Rows are one point carried round by a steady rotation, each followed by how many steps it has turned.
The counts run from 0 to 284.
15	-31	-10	5	-21	-22	20	-7	2	26	13	-15	17	27	-11	-17	31	-18	-6	13	-11	-35	12	-9	23	-35	-17	-19	-7	10	-25	-28	7	3	21	-1	24	13	-17	-6	17 => 54
25	-28	-28	-20	-5	-16	18	2	4	-9	13	10	-20	13	33	-43	8	22	-5	13	-9	-15	-3	-14	5	-3	3	20	11	-34	-28	-17	11	2	4	11	-12	-2	-31	-19	3 => 247
-3	19	-15	-13	-20	-13	19	34	-40	3	16	12	-18	-24	2	25	-5	47	-15	0	18	-27	-20	-5	-12	-17	-8	2	16	-23	-8	-12	-7	1	-4	14	12	-9	-14	-11	22 => 11
14	-11	-20	-28	-3	-13	33	-2	21	-44	-1	26	3	-11	-14	-21	13	10	-8	-11	12	-4	-3	-29	-1	43	-10	-19	15	-9	-18	-14	-18	-16	11	16	5	25	9	7	8 => 157
23	25	-8	-18	-19	-4	8	11	3	-14	-7	20	13	-30	-4	11	-6	27	-17	-16	21	12	-7	-39	-19	16	-18	-44	29	3	0	-8	-25	6	9	3	-1	-6	-1	14	19 => 71
43	16	5	7	-21	-25	26	-7	19	-1	25	5	19	22	15	-16	-8	14	-18	15	20	-12	8	-15	-28	-1	-1	-31	17	-9	-25	-24	-53	-8	-4	19	11	11	-7	10	7 => 149
-9	-16	-21	7	-2	-10	6	-7	27	8	-10	11	29	13	16	-17	3	7	-15	38	23	-2	-8	-35	-4	4	4	37	18	-1	-12	-21	-11	7	30	-29	6	2	-41	26	3 => 35
-6	-11	-15	-11	-3	13	-23	10	-10	29	0	1	23	-5	22	-6	17	14	-2	27	25	-10	3	-38	-2	-14	-11	12	26	9	-6	-21	5	12	46	-14	-13	-31	-35	-5	17 => 41
5	10	4	-11	-34	-7	8	31	-9	21	18	6	18	-20	3	14	33	13	9	4	21	-16	-12	-22	-6	-23	-27	-10	30	-4	-8	2	0	-14	51	2	-6	5	-9	-23	13 => 45
13	-15	0	-6	-5	-13	23	-9	3	13	28	-2	-5	14	3	1	13	32	-17	22	4	-21	20	-12	-31	-4	-17	-43	5	13	-2	-56	-32	-7	-6	-9	24	9	4	6	13 => 142
0	-15	2	-17	-19	0	-17	15	-25	0	19	-1	0	-16	-2	2	58	5	13	1	10	-14	-8	-30	5	-15	-22	-40	8	4	-2	-1	8	-13	39	15	-9	-13	3	-18	8 => 211
-7	-31	-21	-23	21	-13	8	1	-10	2	-7	0	10	-5	2	13	-16	-14	-26	33	20	-21	2	-29	8	-11	-15	13	2	-4	-4	-35	-7	-10	-13	-10	37	-28	-22	-15	20 => 260
8	-4	-32	-10	-1	-7	-10	-1	-28	1	-6	-12	11	-7	-36	-3	16	-15	-18	-17	24	-26	-5	-8	34	1	0	-55	17	0	-13	-24	-1	26	4	15	2	-9	-9	16	23 => 225
2	-2	-19	-11	-12	-16	28	14	10	-9	-4	26	-3	9	19	3	-12	50	-23	0	-15	17	2	-55	-31	3	6	-18	20	11	-11	-24	-31	4	3	-4	3	-11	-22	3	4 => 76
26	-29	-14	-31	3	-12	6	12	-1	-1	18	11	-19	0	48	-24	0	27	-9	13	-2	5	4	-43	-20	0	-12	-17	16	-7	-5	-18	-10	-14	-3	9	-2	-31	-22	-30	0 => 82
3	16	-16	-14	-11	-8	8	5	-12	-11	-3	3	11	-25	-29	17	0	16	-20	-8	41	-5	-7	-27	-2	28	-9	-53	33	-1	-4	-22	-36	0	-2	8	14	5	12	21	19 => 230
14	1	-8	-7	-28	-4	14	27	-11	9	34	24	7	-5	5	-3	48	42	1	-3	3	-18	-4	-3	-16	-10	-20	13	17	-8	-8	-7	8	-7	51	-17	4	13	0	-12	19 => 44
-8	14	-14	1	4	-16	14	13	15	-27	-10	25	39	-8	-16	19	10	11	-15	17	42	-1	-26	-35	-13	20	-2	24	22	-5	-11	4	-27	-13	31	9	8	-7	-13	14	14 => 31
4	-17	-26	-6	-29	-19	29	12	2	8	-20	10	-14	7	19	-16	-1	9	4	-6	-12	3	-14	-51	18	-18	2	-27	14	-2	-24	4	12	27	16	10	-9	-3	-37	-15	11 => 80
2	-22	-38	-32	17	-6	19	-6	11	-18	-13	18	6	10	14	-28	-6	15	-26	6	-13	6	15	-41	7	25	5	-1	12	0	-13	-37	-21	4	1	-8	7	-29	-26	1	4 => 161
-7	16	6	2	-35	-6	-11	23	-2	5	0	11	26	-26	12	11	36	14	0	7	26	4	-35	-41	-6	-2	-19	-14	27	8	-1	14	-1	0	52	-5	-9	0	-13	5	8 => 204
-7	-19	-19	-10	-5	-28	27	6	-5	-22	-1	8	-4	-32	-25	25	11	-2	-14	0	32	-11	-33	-7	13	-2	-22	4	-5	-13	-3	-13	15	-15	-8	-12	43	24	6	9	16 => 98
-3	-23	-19	-18	-15	-19	23	-1	1	18	14	0	-24	-7	31	-7	-5	33	-15	30	8	-19	-18	-17	0	-13	-10	1	5	-17	-6	-36	-8	-9	-20	-24	28	6	-20	-5	-1 => 9
28	-13	6	-6	-23	-13	1	14	2	21	37	-14	21	17	27	-14	26	10	-6	27	6	-19	12	-12	-22	-26	-21	0	9	0	-7	-33	-15	-26	26	-13	23	-5	-14	-22	11 => 49
8	-4	-4	7	3	-24	15	18	4	-45	-5	14	28	-5	-36	31	10	-5	-28	9	41	-7	-26	-35	-12	-3	-10	-2	5	2	-3	2	-20	-15	17	18	20	1	-5	16	16 => 190
18	-7	9	12	11	-13	24	3	13	-29	13	23	3	17	-13	16	0	28	-8	31	16	-6	-3	-46	-49	-9	-12	-4	2	21	-2	-18	-15	-9	22	11	11	-7	1	10	3 => 275
-5	-16	-1	-17	-12	-28	12	17	-22	-9	30	-6	3	11	-10	-5	54	15	-11	5	-1	-13	5	-17	-6	4	-16	-27	-14	9	-1	-23	-28	-38	10	21	26	-3	13	-6	7 => 216
20	-35	-14	-8	14	6	-3	-17	-13	8	12	-2	-9	-21	-2	6	-13	9	-7	35	37	-22	-6	-11	1	-19	-17	2	12	-3	-9	-41	37	15	-1	-24	17	-14	-8	5	20 => 266
24	-20	-19	9	27	-9	-8	-14	-22	-22	14	-6	-7	21	-12	-3	-9	11	-25	33	30	-35	-3	-22	-6	-25	1	10	-2	-15	-16	-26	0	3	-4	25	8	-21	-20	7	11 => 22
28	4	-9	-1	-12	-14	1	-5	8	17	2	-22	33	-5	-17	-9	1	-45	-13	-6	25	-20	-2	-11	20	-17	-20	-39	17	2	-24	-13	-10	10	13	4	21	0	-23	6	26 => 60
35	-11	9	23	-19	4	6	-7	7	-28	20	15	4	-11	-11	1	23	10	5	5	33	-16	-14	-20	-10	-18	-19	-7	21	-7	-20	18	31	4	48	11	-9	15	0	5	15 => 277
-2	-3	0	-15	-3	4	6	9	4	-17	9	29	19	-29	-2	3	46	24	0	23	41	-1	-18	-37	-12	21	-34	9	23	5	4	-8	9	-21	47	-16	4	5	7	-1	12 => 38
20	7	-17	21	-13	-24	26	7	3	-39	2	22	7	-3	-35	6	11	3	-13	4	35	-30	-30	-15	8	-9	-8	11	6	-21	-31	4	-6	7	15	30	0	25	-8	12	16 => 25
-6	-22	-16	-4	12	-16	-2	-9	-6	3	-13	-12	7	-8	7	20	-22	3	-29	42	36	-20	-29	-32	-3	-16	-7	-8	4	2	6	-34	-3	9	-14	-12	24	-28	-25	14	11 => 101
20	-14	12	-10	-21	-10	26	19	-2	3	12	-6	-20	-26	2	18	-1	4	12	4	31	-26	-22	-14	1	-39	-32	-8	13	-18	-17	8	29	-12	4	2	22	11	-10	-22	18 => 178
